One turn moves each row of this set onto another row. After a few examples, where does it send each row asked below?
fil: [ 1  2  7 -6  1  3  2  4 16 -6 -1  2  6  5 -7 -7  0 -4 -7 -1 -8  4 -4  3
 13  5 12 13 10  2]
tekel: [  4  -3 -16   0   4  -2  -2 -10  10  10  10  13   6  -4   5  -6  16   0
  -3   5  -6   7  -2   4   2   0   6   8  -1  -4]
tikek: [  4 -18  -1  -5  -9   9   4   3  10  -2  11  13   2 -14  -6 -12  13 -10
  -5  -4  -1   8  -7  -2 -10   3  -3   1  11   7]
rik: [  2 -19   0  -6  -9  11   2   5   9  -1  13  12   3 -14  -6 -10  13  -7
  -4  -6  -1   7  -6  -1 -10   4  -4   1  10   5]
Lumu: [  4   6  -1   5 -12  10   7 -17  -2  14  -8  11   5  -4  -4  -8  -2  -6
  -3  10  -2   5  -9  -3  13   3   4   8  -1   4]
vomot: [  1   7   7  -3 -10   2   0 -10   4  12   7  -6   1   8  -2  -8  16  -1
   2   5  -7   9   4   7  12   2   4   5   2   8]
beviz: [  2  -1   1  -3  -5  11   5  18   4  -4  -8  13   5  -3  -7  -9   4  -6
  -6   5  -3   0  -7  -1 -20   0  -2   4   4   7]
suti: [  3  -3   3   8 -11  16   0  -8 -13   3   6   9  10  -5   3  -5  23  -2
   6   3  -2  -2  -1  -2  -1   4   4  -1   0  -3]
nisav: [  4  -2  14  -2  10   0   7   7   5   4  -3  10  -1   9  -8 -15   2  -3
  -4   4  -9   8  -4  -2 -14   6   5   7   2  11]
befu: [  1  -6   2  -2  10   0  -1   1   3   1   7  -2   4   2  -2  -4  27  -3
   0  -1  -5  -7  -5   5 -13  -1   3  -5   1  -3]
Vata: [  3  -3  17  -1  12   1   3   5   6  10   2  12   4   3  -3  -9  -4  -1
   2   4  -6   3  -3   1 -17   4   5   6   0   2]
bupi: [  1  -2   3  -2  -5  12   3  16   6  -1  -5  14   7  -7  -4  -6   0  -5
  -3   6  -3  -3  -6   1 -24  -1  -3   4   3   2]
Febat: [  1  10   5  -3   3  17   3  12   1   4   4  -4   7  -6  -5  -9 -10  -1
   3   3   1  -7  -2   0   2   0  -9  10   1   1]
naku: [  0   5  19   2  -6   1   4  11 -11   2   2  -1   5  -4   0  -5  14  -4
  -1  -3  -2  -3  -1   3  -4  -5 -12  11  11   3]
niki: [  1   4   9   1 -10   2  -1 -16   7  15   9  -3   7   1   5  -4  10  -1
   5   9  -5   7   1   6  10  -2   6   2  -1  -1]
ladi: [  4   3  16   9  -6  -5   7   6  -6  -3  -7   0   3  -7   0 -10  16  -9
  -8   4   0   0  -5  -4   0  -8 -11   8  12   5]
nur: [  2   1  20  10  -6  -1   3   3  -5   2   0   2  10 -12   6  -4   9  -6
  -2   4   2  -4  -4  -2  -4 -10 -11   8   9  -4]
mig: [  6  -6  15   5  11  -3   6   0  10   4  -5  13   4   1  -3 -14  -1  -4
  -5   9  -5   8  -8  -6 -14   2   6   3   1   3]
zubu: [  1   0 -17  -4   4  -1  -3  -6   7  10  12  11   3   1   3  -7  18   0
  -2   0  -9   7   1   6   1   3   6  11   1  -1]
Pob: [  2  -7  -1   1  10  -2   1   1   5  -3   3  -2   3   1  -4  -7  30  -4
  -4   2  -5  -5  -6   2 -12  -2   3  -6   2   0]
gozi: [  3   4   7   4 -10  -2   2 -18   9   9   0  -4   3   3   1 -10  17  -3
  -2  13  -5  10  -1   0  13  -2   6   1   1   5]
Lunol: [ 3  0  9 -2  1  1  3 -1 20 -7 -1  4  9  2 -4 -6 -4 -5 -7  3 -6  4 -7  0
 12  3 12 11  9 -2]
vug: [  2  -7 -17   1  -6  -3   4   6  -9  -1   0   7   1 -15  -5  -5   2  -4
   5   6  -1  13  -9   1   1   9   0  -2   5   2]
zogel: [  4  -1   1   6 -11  15   3  -6 -15   0   3   7   6   0  -1  -9  29  -2
   3   2  -4   0   1  -3   1   7   3   0   2   4]
div: [  0  -4   7  -6   0  -2  -2 -10 -13   3  -2   2   5 -15  -5  -7  -2  -4
  -4   0  -4  -8  -1   4  13   0  -8   5  13   6]
pibe: [  5   4   4   5   3  12   4   3   6  -1  -4  -1  11 -12  -2 -12  -9  -5
  -3  12   5  -3  -7  -7   4  -4  -6   5  -1  -3]
Sofot: [  2  -8   1   3  10  -3   0  -3   6  -1   5   0   6  -2  -1  -5  27  -3
  -2   3  -3  -7  -7   2 -13  -4   4  -6   1  -4]
Gugis: [ 1  1  9 -6  2  4  1  2 17 -2  4  4 10  2 -4 -4 -5 -3 -3  0 -7  1 -3  5
 11  4 13 13  9 -3]
niku: [  5  -2 -20  -1   3  -3  -1  -8   9   7   7  11   2   0   1  -9  21  -2
  -6   4  -7   9  -1   3   3   2   5  10   2   2]
ruta: [  2  -6 -17  -1  -7  -2   3   7 -11   1   4   8   3 -14  -4  -4   0  -2
   8   5  -1  12  -7   3   0   9   0   0   5   3]
tikis: [  0   7   1   0 -12  13   5 -14  -5  18  -1  10   4  -2  -2  -4  -4  -4
   3   5  -4   1  -6   4  11   4   4  10  -2   3]
rus: [  2  -8 -16   1  -7  -2   3   5  -8   1   2   9   5 -17  -2  -4  -1  -2
   8   7  -1  12  -9   2   0   8   0  -2   4   0]
gumo: [  6  -4   1  10 -10  12   2 -11 -12   0  -2   8   8  -5   3  -9  27  -4
   1   6  -2   1  -2  -7   1   3   4  -3   1   0]
Gida: [  4 -20   0  -4 -10  10   4   3  11  -1  12  12   5 -15  -5 -10  11  -8
  -5  -5   1   7  -8  -2 -10   2  -3   1   9   3]
nidib: [  4   9   1  -1   2  12   6  10   2  -6  -7  -5   2  -3 -10 -18  -2  -5
  -6   8   1   0  -4  -7   7   0  -9   7   3  10]
Nuni: [  3  -4   2   1  -5   8   4  14   8  -5 -10  14   7  -6  -3  -8   2  -6
  -6   9  -2  -1  -9  -3 -21  -1  -1   1   4   2]
Deg: [  1  -5   8  -4   0  -2  -1 -12 -12   2  -4   2   5 -17  -4  -8  -2  -4
  -6   1  -5  -7  -2   2  14  -1  -7   4  12   4]
sefuf: [  2   9  -2   0 -13  12   7 -11  -7  14  -6   8   0   2  -7 -10   3  -6
  -1   6  -5   5  -5   2  13   7   2  11   1  10]
ranan: [  1  -4   6  -4   0  -2  -1  -9 -13   1  -4   1   3 -14  -7  -8   0  -5
  -7   0  -6  -6  -2   1  14   0  -8   5  14   8]

rus goes to ruta
zogel goes to gumo
And these:
zubu goes to niku
niki goes to vomot
nur goes to naku
Vata goes to nisav
tikis goes to sefuf
Febat goes to nidib
beviz goes to Nuni
fil goes to Lunol
Sofot goes to befu

One turn moves each row of this set onto another row. After a few examples, where does it send each row asked below?
R: [  0   3  -8   3   3  -1   0  27  -7 -13  11 -11  -2  17 -10   3 -12  -2
  -1  -4   2  -2   4   3  -6 -12 -12  -9   2  -2  -4 -10   0]
L: [  8   2   3  12   4   3   6  11  -5   0   5 -16   1  -6  -2   3  -4   7
  -7  -1  13   9  -8   7  -6  12 -19   8   0  12  -7 -15   0]
Q: [ 4 12 -3  6  2  6 -2  5 -2 -8  4 -5 -2 -4  8  2 11 20  3  2  5 -1  2  8
  1 -5 -6  1  3  2 -5 -3  1]
G: [  7   2 -14   5  -2   2   0  10  -1  -4  14  -7  -2  -9 -11  -1 -21  -2
   1  -2 -15  -2  -3   7  -5   0  -9   2   7   1   2  -7  10]
M: [  4  -9 -12   5   3  -2   1   8  -2 -10  15  -6  -8  -6   3   2  -5   5
  -2  -1 -12   5   2  19  -6 -12 -18   2   5  -1  -7 -14  -4]
Y: [ 12   6  -2  10  -6   8  -3   1 -21 -15   0   0  -3  -3  -2  -7  -3   5
  -1   1   0  -4  -4   6  -4  -7  -6   0  -2  -2  -8  -9  -8]
D: [  9   5   7   1  11  -1   3  19  -2  -9 -15  -7  -8   1  -8  -6  -5  -5
   4  -3  -3   5  -3  12  -4  10 -22  -4   5  14  -5 -12  -6]
K: [ -2   7   5   3  -5   5   1  17  -7 -10  19  -1  -7   7  -9   4   3  10
   0   0 -10  -3 -11  18  -6  -9 -15  -9   0   5  -1  -9  -9]
U: [ 16   1  -8   7  -2  13  -9  19 -15   4   3 -14 -10  -5   4  11  -7 -11
   1  -3 -16  -2  -4  11  -6  -1 -18   4   8  -6   1 -13  -8]
C: [  7   0   9   6   6   6   4  11  -4  -5  -2  -7  -4  -1  -2   2  -5 -14
   3   0  -2   2  27   1  -7  -1 -21   0   4   4   3  -7  -4]
B: [ 14   3   3   7  -3   7  -7  11  -6  12   0 -11 -13 -12   4   6  -5 -11
   6  -8   6   3   8   6   0  -4  -7   8  12   2   3  -3  -1]
T: [  2  -2  -4   0   0   3   6  15  -2   0  14 -18  -5   3 -10   0 -15   0
  -4   5   3 -13  12   0   4  -5 -11  -9   0  -3  10   0  -6]
V: [ 12   3   2   4  -2   4   1  23  -2  -3  -5 -10  -4  -1 -14  -8  -8   5
   2  -4   1 -13  -8   7  -4  -8  -2 -14   0   5  -9  -2 -15]
Z: [  8   0  -1   5   6   2 -18  15  -4  -6   1 -11  -6   3   3   1 -23 -14
   3  -2  -1  -8  20  12  -4  -1 -15  -2   3   6   0  -5 -11]
W: [ 11   6   2  19   0  14  -3  15   0   1   2 -14   0  -3   7   9  -8   5
   3   9  -1  -5  -6   7  -6  15  -8   7  13  10   2  -2  -3]
S: [  4  -3  13  11  -3  -3  12  17 -11  -7   2  -1  -8   6  -2  -4   0   8
  12   1   9  -2  -4  14  -6  -1  -7 -15   4   1  -3   0  -8]
J: [  6   9  20   9   0   4  -6  13  -4  -3  -3  -8  -4   1   2   0   2  15
   3   2   1  -4   5  30  -8   2 -17  -1   4  10   2 -12  -7]
A: [  5   6   6   5   6   7 -14  17   6   4   1 -20  -5  10   2   8  -4  -3
   1   0  -5  -3  11  17 -16   8 -12   9   5   5  10  -8   2]
X: [  6   6  13   4   5  -1  -6  15   1   5  -1 -11   0  -4  -1   4  -6   1
  11  -8  -2  -3   4  10  -8  19 -23 -12  -3   8   5  -3  -5]
E: [  2  -2  -2   4  -2  10  -5  17  -4  -4  16  -9 -14  16  -1   9  -8 -12
   3   5 -13 -10   3  16 -10 -11  -4   3   2  -3   0  -1  -5]

J goes to A
D goes to C
And these:
B goes to G
W goes to U
S goes to X

One turn moves each row of this set onto another row. After a few examples, where does it send each row asked below?
nok: [  9 -10  -5   0  -6   1  -9  -7   6  -8  -4   7  -4   0  -8 -12   9  -6
   3   3  -4  -4  -6   1 -14  -8   0   0  13   1   2  -3   1 -10  -1   0
   2  -3  -9   0  -2   3   1]
guziv: [  2  -7   3  -1 -16   0  -7   3   4  -2  -2   0 -16   1 -15  -3   9  -5
  -6   0  -2  -4  -9   2  -2   1  -5  -1   8  -4  -1  -9   3   3  -2  -2
   6   1 -11 -10  -1   2  -4]
fedo: [-10  -3   4  11   3  -3   8  -4   8   1   1  -5  -8   0  14   8   6   2
  -2  -1  -4   9  -3   1  -2  -1   9   2  -7   3  12  -4  -2 -13   5   4
  -7  -3  -5 -11  -5   0   9]
tuti: [  3  -9  -7 -10   5   5   2   2   9  13   5   3 -12   4   5   8   3   3
   5   0 -14   6  -6   3 -10 -11   4   3   1   7  -4   2   3   5  -4   0
  -4  -2   6   8   7  -3   2]
zogib: [ -2   5   6  -4   6   2  13  -5   2   1  -2 -17   7   3  -9  -3 -13   3
   6   5 -10  -4   8  15   7   0  -3   0   2   2   4  12  -1  10  -1  -3
   3   0  -1  -3  -5   7   1]
Sogig: [ -6   0   9   9   7  -9   4  -9  -8   7 -10  13  10   0   1   1   1  -5
   3   1   4   4   7  -1   4  -1  -1   6  -1  -1   3  -6   2  10   9   4
   2   5   5 -12   5  -7 -12]
Nek: [ -2  -4  17  10   5 -11   4   2   1  18  -4  13  12  -2   5  -2  -1  -8
  -4  -7  -1   8  -4   2   0   6   3   3   4   3  -3  -1  -5  -1   3  -2
   7   1  -1  -6  -7 -11  -4]
reze: [ 2 -9  4  1 -5 11 -3  6 12  2  6 -3 -3  4  1 10  0  2  7  4 -7  7  0 -4
  4 -3  7 -8 -9  6  1  2 -1 -2 -6 -9  4 -7  6  2 10 17  6]
nozo: [ -5  -7  10   7   0   8  -6 -10   9 -14   0  -7  -7   7  -8  -6   8  -7
   7   8  -2   1  -5   1  -4  -8  -7   3  12  -3   0  -8   1  -2   3  -2
   4  -3  -7   3   8   4  -6]
bek: [ -6   1  -4   7  -9  -3   1   1   7  -5  -1  -6  -9  -3  -3   8  -6  -3
  -5  -5   2 -16   2  -5  -9  -8  -8  -7   0  -2   0  -2  11  -5  -3   7
  -2  -5  -7   9   6 -10  -3]
firam: [ -4  -1   2   6   3  -3  -6   9   2   9  -1  10  13  -6   7   7   2  -4
   6  -7   3   2  -1  13   7   4   3   4   6  -2   2 -12  -7  -6   8  -3
  -6  -6   3  -8  -7  -5  -9]
vof: [  0   1   5  11   7  -5  -4   4   0  -2  -7  12  17  -3  -3  -3  -1   6
  11  -4   9   2   5  -3   8  -2   2   8  -2  -3   5   6  -9  -9   5  -1
  -2   0   1 -10   2  -3  -8]
lobus: [ -5  -1  -4   4   0  -7  -2  -5   1  -2  -7  -1  -2   9  11   0   3   0
  -5   5  -7   3   5  -9   6   0   9   9 -19  -4   2  -6  -1  -3   3  -5
   3  13 -11  -2  -6  -1  -4]
zaka: [ -3  12   5 -14  -3   5  -2   5 -11   6  -4   2  14  -7   6  10   0  -6
   6  -8  -1  -2   0   8   5   3  -2   1  -3   0  -6   1 -10  -5  -2   2
  -1  -4   9 -11  -4  -5   1]
gudab: [ -1  -5   1   8  18  -9   2  -1  -1  -2  -1  -4  -6   8   3  11   2  10
   2  -6  -2  -2  -1  -3   3  -1   8  -3 -10   1   7  -6  -4  -8   6   2
  -1   7 -13   0  -6   9  -4]
pokan: [  3  -6   1   5   5 -11   7  -8  -1   8  -1  -5  -6   5   0  -6   4   6
  -5   8  -7  16  -4   4  -1  -1  10   2 -16   0   0 -10  -3  -7   6  -2
  -6   0  -5  -5  -7 -11  -1]
mel: [  7 -13   0   3  -8   3  -1   1   9  11   0  -3  -5   7   1   1  -7   3
  -9  10 -11   7   5  -5  -2  -1   1   3  -9   4  -4   5  -2  11  -1   2
   7  -4  -1  -2  13  12   4]
godin: [  1  10   0   4  -5  -3  -2   3 -12   3  -1   0  14   2 -14   1  -7   5
  12  -6  -3   1   6   2   4   1   4  -2   2   8   2   7 -13   4   3   2
   9  -5   3 -17  -1  -4  -2]
Neze: [  0  -8  -7 -11   2  -6  -2   4  -2   6  -3  -2 -11  14  -2   8   5   2
   3   7  -7  -6   4  -8   2 -12   2  -1  -3   3   2  10  -1   4   3  -2
  -3  -5  10   7   9   5  -1]
Lig: [  8  -1  -5   6  -4   5   3  -3   7   0   5  -5  -4  -1  -8   0  -6   0
  -2   2   6 -10   1  -9 -11   5  -5 -11  -5   2  -4  -9   4  -6  -6  -3
  10   0 -13   6   7  -5 -11]
barun: [ -4   8   3  -1   1  -1   3 -13  -9   7  -1   8  19   6   6   0  -2  -7
   4  -4  -5  -2  18   7  -5  -6   3   3   6   3   0   3  -5   8   1  10
   6  -5   1  -7   3  -6   0]
Kiz: [ -6   6  16  -3   8   5   4  -2   0  11   6  -4  16   2  -3   0 -10  -6
   4  -5  -4   7   1  14   3   6   0  -1   2   1  -7   6 -13   7  -2   3
   8   0  -2   0  -3  -7  -8]
Borus: [ -1  -1   8  13 -14   0   2  -2   2   1  -6 -14  -6   0  -8   0  -4   4
   0   3   2  -4  -5   2  -7  -2   1 -11  -1  -1  -9  -1   9 -13   4   1
   2 -13  -6   9   8   0  -6]
noveb: [ -5   3  -5   2  -9   6   2  -6   1   6  -6  -8  -8   2   0  -3   2  -8
   5   9   0 -10  -5  -5 -12   1   5  -1   0   3  -4  -4  10 -14  -5  -7
   2  -6  -5   8   9 -11 -11]
mir: [ 5 12 -1 -6 -3  4 13 -3 -6  2  1 -4  9  7  8 -1  7  3  6  2 -7 -9 16 13
 -1 -9  4  3  7  2  0  6  1 -2 -5 -8  2 -8  0 -5 -4  5  9]
fiti: [  8  11   2 -11   5   6  15  -5  -5   1  -8  -7   3  -3   8   3   0  -3
  -2  -5  -9  -7   7   6   1  -3 -12   6  -3   4  -9   3  -2   7  -2  -3
   7  -1   4  -4  -6   1  11]
ruva: [ -2  -5  19  -8  -3  -6  -4  -6   3  -6  -3   2  -9   3  -8  -1  11  -2
  -5   5  -2  -7 -10  -5  -1  -2 -13   2   6  -5  -7  -3   6  -7  -5   1
   3   0  -6   4   6   2  -1]
Fem: [  3  12   0  -1  -2   1  10   3  -4   2   6  -7   3   0  -8   1  -8   5
  10   4 -18  -3   0   9   6   6  -2   3   2  15   0  -1  -3   7  -4 -12
  10  -5  -2  -7  -9   0   6]

pokan goes to lobus
Lig goes to bek
godin goes to zaka
And these:
firam goes to Nek
ruva goes to nozo
fiti goes to zogib
mel goes to Neze

